In the rows, zero is written as 128.
which system made each run:
trace 1, Q (8 x 20):
[[ 66 116  82 117 160  67 125  74 114 142 145 169 161 187 175 162 115 128
   64 124]
 [111 102 140  37 164 121 185 125 120 121 172  99 157 139 106 145 169 148
   61 102]
 [165 140 160  55 111 168 193 158 177 130 114 173 135 134 136  60 174 124
  115 143]
 [161 160  93 119 166  88 141 115 180 179  98 230 159 139 141 105 110 134
  168 138]
 [187 113 111 107 175  52 141 114 126 178 140 123 167  86  79 192  96 159
  145 102]
 [200  99 204 102  74 147 150 127 134 128  93  90 117  53  72 148 123 124
  137 124]
 [139 122 171 182  81 154  76 103 149 111  40 185 109  94 126 105 112  89
  167 122]
 [107  98 113 204 172  65  35  97  86 117 127 138 136 106 144 147 113 106
  128  78]]
trace 2, Z (8 x 20):
[[143  70 155  86  88 165 130 154 141  84  71 176 128 106 115 139 127 138
  138  82]
 [125 129  85 173 106  84  75 147 100 124  88 192 110 131 153 154  81 133
  166 108]
 [ 92 157 117 152 148  65  98 118  46 132 168  78 107 116 108 159 137 129
  101 114]
 [ 78 137 198 106 120 155 129  99 103  96 124 107 114 115 109  85 200  88
   67 116]
 [118 137 135 170 146 167  98 107 187 121 102 187 139 149 178  49 150  88
  142 142]
 [174 123  82 182 188 101 116 127 164 165 197  90 151 144 177 107 106 127
  149 154]
 [182  75 164  89 121 142 180 112 146 138 174  39 145 108 115 161 123 139
   88 142]
 [131  65 151  87  73 193 154 114 184 102  51 170 148 129 115 168  88 140
  144 122]]
trace 3, L (8 x 20):
[[146  80 161 147 115 154 102 105 145 110 102  94 136  90 105 146 110 118
  142 111]
 [115  71 133 169 127 142  83  95 137 104 118 104 141 121 141 154 100 115
  130 110]
 [107  77 116 146 130 123  99 119 106 102 151  85 134 134 142 167 107 133
  110 107]
 [106  82 130 105 106 146 138 132 113  98 142  93 126 145 139 160 121 138
   94 117]
 [ 87  94 120  95 127 154 144 116 144 104 129 141 144 166 152 136 129 132
   94 121]
 [104 111  98  92 171 115 145 126 140 127 154 148 156 161 147 127 138 141
  105 113]
 [150 127 120  70 155 107 172 139 141 147 155 136 148 130 121 127 144 147
  108 121]
 [152 135 139  82 141 134 174 113 169 155 110 153 151 123 104 125 131 137
  133 139]]
trace 4, R (8 x 20):
[[110 129 137 154  91 172 103 161 120  87 112 131  94 135 147  92 137 113
  144 128]
 [ 80 127 107 184 151 136  74 113 119 108 133 113 127 143 139 122 122 116
  144 119]
 [ 96 136 136 141 171 143 123 101 127 128 164  63 139 131 106 116 152 120
  117 133]
 [119 137 149 117 125 181 159 113 170 125 138 106 133 148 143  88 152 113
  111 163]
 [115 138  87 134 144 142 139 120 175 142 126 167 144 176 166 112 107 132
  145 156]
 [127 153  74 116 164  94 149 144 124 158 164 122 141 153 125 148 110 160
  141 139]
 [134 164 130  82  89 118 176 164  95 135 146 111  98 136 116 135 138 146
  109 150]
 [102 158 126 116  72 131 131 157 101 110  86 184  92 146 137 116 130 124
  127 131]]
trace 5, L (8 x 20):
[[147 135 200  98 112 166 161 119 140 122 137  88 118 103 112  78 182 101
   89 139]
 [109 133 136 158 173 192 125  81 211 137 125 120 160 146 137  78 140 102
  150 158]
 [162 122  68 171 197 124 108 158 163 147 182  94 151 134 139 122 102 152
  189 129]
 [211 107 114 116  71 119 161 179 127 145 140  93 105 110 132 171  72 162
  155 152]
 [110 119 124 127  42 142 142  94 142 133  47 180 117 150 134 192  57 135
  137 160]
 [ 48 134  79 147 144  74  73 110  76 111  86 203 128 150 126 171 104 133
  135  82]
 [126 127 154  92 125  58 110 170  25  99 156 124  95  91 113 125 183 124
   71  62]
 [116 134 232  85  88 164 163  89 124 110 116 109 114 106 121  74 205  79
   40 140]]
trace 6, A (8 x 20):
[[115 135 149 194 153 146  68 106 133 117 112 108 126  98 107 101 137  99
  164 116]
 [157  93 146 176 128 171  95 150 145  98 154  76 115 109 154  88 135 109
  146 124]
 [133  68 126 150 104 171 128 112 159 110 142  74 133 146 158 155  89 129
  125 149]
 [108  87  80 134 142 145 123 127 149 119 124 109 150 148 114 193  71 163
  166 120]
 [144  98  88  90 141 123 136 195 113 106 141 130 130 124 106 159 112 175
  163  85]
 [135 109 129  58  84 110 168 173  92 108 131 146 111 135 137 153 133 153
   88 111]
 [ 65 154 120  88 112  85 150  98  83 136 113 163 126 159 123 164 133 133
   72 127]
 [ 82 189 126 110 183  91 130 114 100 145 139 148 137 130  92 100 178 123
  113 113]]
trace 7, G (8 x 20):
[[ 71 178 144 114 157 162 134 139 113 110 144  96 116 132  82  84 187 120
  130 123]
 [126 181 109 155 151 134 112 168 130 127 152 149 106 146 159  49 164 114
  151 141]
 [157 169  95 179 145 111 123 127 151 170 155 108 124 141 150 109 101 125
  162 176]
 [157 137 132 142 124 167 148 127 162 147 133  66 128 112  88 144 101 144
  177 161]
 [149 124 138 113  81 185 139 185 137 100  94 121 103 110  98 131 115 151
  182 126]
 [115 132  98 135  76 119 107 171  92 106  86 170  97 134 129 159  92 149
  161 112]
 [ 70 138  98 138 123  88 103 115  63 123 124 120 115 137 107 190 101 145
  120 112]
 [ 55 151 142 121 145 122 118 112  73 105 153  80 116 134  99 132 167 120
   86 113]]
trace 8, A (8 x 20):
[[189  95 103 120 126 100 140 152 153 144 145 158 138 134 178 129 103 138
  129 129]
 [166 100 134 107 110  81 141 103 125 154 106 147 142 108 119 181  93 137
  115 121]
 [118 127 144 124 117  94 102 120  87 120  83 160 120  94  90 159 122 128
  132  88]
 [109 130 154 138 122 106  90 146  72  96 134 126 102 107 131 105 167 107
  100  91]
 [ 93 123 160 137 131 136 122  98 106 111 159  81 120 134 144 103 166  95
   68 133]
 [ 72 131 133 141 166 176 131  72 167 125 139  93 154 156 118 118 141 115
  118 148]
 [120 122  99 134 179 184 131 136 197 124 136 130 159 153 127  94 128 138
  178 134]
 [189  96 100 109 128 147 153 169 188 136 136 159 143 145 169 110 104 146
  160 138]]
trace 9, Z (8 x 20):
[[136  63  79 102 213  97 119 150 145 114 189 138 178 148 165 126 138 150
  111  75]
 [197  62 163  78 109  70 149 127 115 130 141 152 138 100 167 139 137 120
   56  96]
 [131  94 156 130 120  92 111  46 150 149  56 193 162 103 119 173  94 111
  111 113]
 [100 103  91 150 215  91  77 109 124 124 127 144 167 113  89 160 116 141
  166  64]
 [158  86 157 116 148  92  96 172  71  91 168  95 115  78 123 111 173 121
   96  58]
 [146 102 204 160  67 125  89  88 113 108  76 152 105  86 155 101 142  70
   87 121]
 [ 85 125 111 220 167 135  56  60 157 132 108 129 149 137 143 129  99  99
  159 135]
 [118  88 106 156 195 140 104 144 120 104 214  33 144 134 141 124 145 135
  119 107]]
trace 10, J (8 x 20):
[[ 71 142 107  96 141 132 151 119 111 126 140  98 136 154  94 170 122 153
  116 127]
 [132 110 125  88 115 173 150 180 147  96 126 140 124 139 130 106 145 143
  139 114]
 [158 128 108 154 113 119 115 151 146 132 123 168 116 142 180  97 112 120
  144 141]
 [103 164 107 137 136  77 128  98 104 155 132 147 125 147 138 138 120 123
  106 145]
 [106 146 149  78 128 125 163 117 119 130 124 131 130 129 101 126 154 129
   96 127]
 [163 121 159 114 120 155 139 136 161 124 108 148 128 109 127  88 145 113
  138 129]
 [157 137 132 168 144 105  98 111 137 146 121 139 130 106 132 111 121 109
  148 132]
 [122 136 137 132 141  93 118 105  96 141 136  95 130 106  96 155 126 129
  115 120]]
trace 11, G (8 x 20):
[[ 67 183 144 155 154 167 117 115 122 116 149  85 111 140 104  72 178 103
  130 146]
 [124 165 102 169 159 167 113 161 159 123 160 117 118 153 160  52 149 117
  166 153]
 [169 151  91 164 120 146 142 159 164 154 159  96 117 151 161 113  93 142
  173 182]
 [149 141 118 126  84 172 163 140 159 144 110  95 115 131  97 161  79 154
  180 173]
 [114 131 114  98  88 172 146 170 126 104  81 141 113 125  77 171  98 168
  185 119]
 [ 92 140  93 104 102 103 120 178  62 102 105 164  99 136 105 168 114 160
  145  92]
 [ 65 177 112 129 129  66 110 123  43 128 136 129 102 135 107 156 141 130
   95 113]
 [ 59 185 144 152 174 108 105  87  86 132 155  91 121 129 103  99 181  99
   96 130]]
trace 12, J (8 x 20):
[[ 42 109  99 138 192 138  86 104 127  94 119 157 156 153 116 131 142 128
  136  80]
 [147  63 135  99 149 108 122 163 105  92 176 120 135 126 172 108 163 123
   70  77]
 [169  70 132 119 101 130 154  88 185 145 122 144 157 147 190 146  87 122
   94 160]
 [ 80 141  88 141 197 126 119  69 181 155 103 172 181 158 113 142 107 133
  159 132]
 [126 117 114  84 200  81 124 165  92 114 160 145 146 108  99 119 171 147
  117  58]
 [216  61 160  77  72 105 159 152 133 126 117 150 126  96 156 152 110 136
   95 112]
 [114 122 124 163 100 138 107  63 177 147  45 194 147 135 132 163  66 116
  163 150]
 [ 44 150 116 150 193  97  68 110  77 103 119 150 133 122  89 122 162 116
  129  69]]
trace 13, Q (8 x 20):
[[124 140 134 123  75 163 150 146 115 123 112  78  98 121  89 166  98 149
  157 153]
 [ 95 147 122 148  78 162 105 158 108  97  80 149  92 134 113 134 110 135
  169 127]
 [ 93 153 104 158 120  87  85 156  60 111 132 140  95 132 133 134 130 130
  133 106]
 [100 169 147 130 119 105 132 125  67 128 163  78  96 127 117 120 161 114
   84 139]
 [ 80 181 151 128 131 173 145 111 140 126 132 106 117 148 112  80 168 108
  120 161]
 [105 160  87 142 194 151 122 143 163 133 152 134 145 155 126  85 143 136
  173 134]
 [171 134  84 126 160 118 150 171 142 152 184  88 133 134 133 133 109 159
  162 144]
 [160 134 122 115  72 158 171 142 152 146 117  98 110 134 117 161  83 151
  156 176]]
trace 14, R (8 x 20):
[[143 115 127 170 107 132  99 154 113 109 154 104  99 135 179 100 126 108
  120 133]
 [ 71 132 122 162 118 136 109  79 120 123 120 104 126 150 130 159 105 118
  115 147]
 [ 85 135 126 106 174 156 139 108 150 123 130 114 156 135  87 126 146 138
  136 119]
 [153 130 131 110 150 144 150 155 154 127 158 127 133 135 152  76 158 123
  120 133]
 [133 137 110 146 105 112 133 120 137 145 136 142 120 161 181 120 106 119
  111 163]
 [ 96 157  95 122 136 105 140 108 121 152 117 136 138 150 106 169 101 146
  136 141]
 [133 157 130  87 135 124 157 160 113 131 133 128 122 115  89 123 149 147
  137 118]
 [151 142 145 127  88 127 124 166 110 115 120 151  96 119 150  91 144 117
  124 130]]

runs to name:
trace 15 (2 x 20):
[[ 73 108 119 140 164 173 114  82 180 115 111 143 164 159 133 121 126 118
  135 126]
 [144  90  83 129 175 122 122 165 149 119 178 126 147 153 172 112 127 145
  134 108]]
  Z
trace 16 (2 x 20):
[[192  89 157 128  91 150 137 171 141 108 165 105 109 124 199  74 149 109
   93 137]
 [107 139 115 149 113 146 153  65 176 160 139 110 146 181 176 135 100 116
   99 201]]
  L
trace 17 (2 x 20):
[[ 99 145 173 201  83 153  70 113  80  99 113  68  78  94 109 121 135  88
  134 135]
 [ 55 140 141 201 115 201  79 110 126  85 128  74  98 152 142  92 140  92
  136 150]]
  Z
trace 18 (2 x 20):
[[ 92 134 109 105 158  74 130  84 121 148 113 190 156 150 134 148 127 127
   95 111]
 [125 153 138  83 173  83 141 129  94 142 145 132 140 102  81 128 169 137
  108  94]]
  L
trace 19 (2 x 20):
[[113 107 134 111 160 146 124 107 152 119  96 143 157 113  82 146 126 137
  151  96]
 [151  86 133 134 140 119  94 155 117 102 123 138 131  97 128 125 131 127
  142  78]]
  J
trace 20 (2 x 20):
[[150 113 164 132 132 156 115 146 134 108 123  99 124  86  96 109 148 122
  152 106]
 [155 113 137 154  93 129  97 163 115 105 114 145 100 111 154 106 126 116
  142 116]]
  G
trace 21 (2 x 20):
[[ 93 172 144 149 109 162 143  76 137 151 112  68 120 130  76 157 109 125
  147 181]
 [ 95 128 123 116 146 207 125 168 151  87 117 114 128 130  88 104 149 146
  182 109]]
  G
trace 22 (2 x 20):
[[220 143 170 116 117 160 155 173 166 139 135 109 115  81 115  67 155 121
  160 144]
 [146 117 151 154  32 156 132 104 155 132  73 150 104 140 173 141  80 108
  125 178]]
  A
trace 23 (2 x 20):
[[ 49 228 119 105 151 107 154 107  90 150 135 135 113 158  89 110 170 123
  105 153]
 [162 157 184  66 114 150 178 169 123 121 146 119 107 102 111  61 202 117
   97 128]]
  J
trace 24 (2 x 20):
[[168 108 172 133  91 160 132 130 160 117 113 132 118 116 162  82 140 100
  114 144]
 [113 109 115 176 114 122 102  73 149 139 104 142 137 149 164 154  81 111
  127 152]]
  A
trace 25 (2 x 20):
[[ 75 188 125  83 110 132 168 131  92 136 112 107 112 135  57 165 131 155
  133 142]
 [118 135 145  99 119 167 124 170 136  91  82 187 118 117 110  86 161 128
  154  94]]
  L
trace 26 (2 x 20):
[[122 155 128 135  69 128 130 158  93 118 116 131  84 135 138 128 117 127
  131 146]
 [ 72 156 111 156 123 132 109  99 116 129 101 133 121 146 111 154 106 128
  145 140]]
  G
trace 27 (2 x 20):
[[122 158 139 114 121 102 130 151  86 120 149 129 102 128 136  95 168 115
   98 122]
 [105 158 158 122 121 130 147  90 123 140 138 105 123 138 130 108 155 103
   83 158]]
  A
trace 28 (2 x 20):
[[ 91 146 104 183 178 110  64 153  82 104 161  99 113 119 117 108 150 121
  156  91]
 [129 153 133 187 119 124  97 148  84 122 189  52  85 127 158  95 148 104
  110 150]]
  G
trace 29 (2 x 20):
[[126 127 114 124 102 135 149  95 165 150  88 157 142 148 127 165  80 135
  146 156]
 [144 143  91 145 141  90 104 153 118 141 111 169 127 117 116 142  99 147
  179 107]]
  A
trace 30 (2 x 20):
[[152 149 141  78 145 117 169 129 131 156 125 115 141  97  61 150 136 153
  141 124]
 [158 155 157 102 121 114 132 163 109 128 102 164 112  87  88 104 159 126
  145  99]]
  G
trace 31 (2 x 20):
[[ 94 108  71 193 124 101  67 129  99 114 129 133 119 155 167 169  73 137
  151 119]
 [ 91 102 125 121  95 112 125 134  57 100 165  59 104 139 135 182 119 140
   74 120]]
  Q
trace 32 (2 x 20):
[[149  79 208 129  81 164 107 120 116  89  92  95 112  70  99 125 146 100
  112 100]
 [100 103 128 201 101 166  59 115 144  94  72 155 118 130 147 125  94 107
  174 118]]
  Z
trace 33 (2 x 20):
[[152 112 172 121 161 118 135  62 159 156 115 101 167  84  76 148 129 117
  122 125]
 [131  95 146 149 168 154 104  96 162 125 108  97 159  91  73 148 117 131
  171 104]]
  L
trace 34 (2 x 20):
[[129  57 148 147 182 153  88 109 141  98 144  67 161  87  87 150 131 129
  144  75]
 [164  78 167 123  73 150 116 183 100  75 147 105  87 110 176  92 155 110
   91 105]]
  G
trace 35 (2 x 20):
[[167 103 162 135  90 150 112 159 136  98 113 150 105 110 169  76 146 104
  124 120]
 [115 134 114 168 129  91 103  84 132 147 118 167 132 151 179 123 109 103
  107 144]]
  Q
trace 36 (2 x 20):
[[ 90 139 125  81 186 146 154  95 172 137  97 166 175 133  72 132 144 143
  150 109]
 [182 109 124 111 200  98 116 153 150 136 133 160 160  86 103 104 145 139
  163  75]]
  L
trace 37 (2 x 20):
[[ 82 152 108 104 124 127 143 146 104 115 139 140 114 163 137 117 147 133
  106 129]
 [110 168 114  91 141 117 161 148 116 136 147 141 121 151 127 105 155 136
  113 137]]
  Q
trace 38 (2 x 20):
[[209  80 154 115  72 170 158 189 148 109 163  76 104 117 173 101 127 128
  115 149]
 [138 125 141 135  25 161 143 108 160 134  48 183 108 148 158 150  71 121
  140 173]]
  G
trace 39 (2 x 20):
[[159 123 112 137  91  86 122 151 102 135 124 156 107 127 161 142 100 130
  122 130]
 [ 87 151 125 123  96 114 135  94 111 136  95 156 119 148 126 158 108 125
  108 145]]
  J
trace 40 (2 x 20):
[[106 108 121 155 126 159 134  71 173 139 130  89 149 158 144 155  89 122
  126 171]
 [104 115  93  90 164 164 170 125 179 133 138 117 167 164 109 152 108 163
  146 138]]
  R
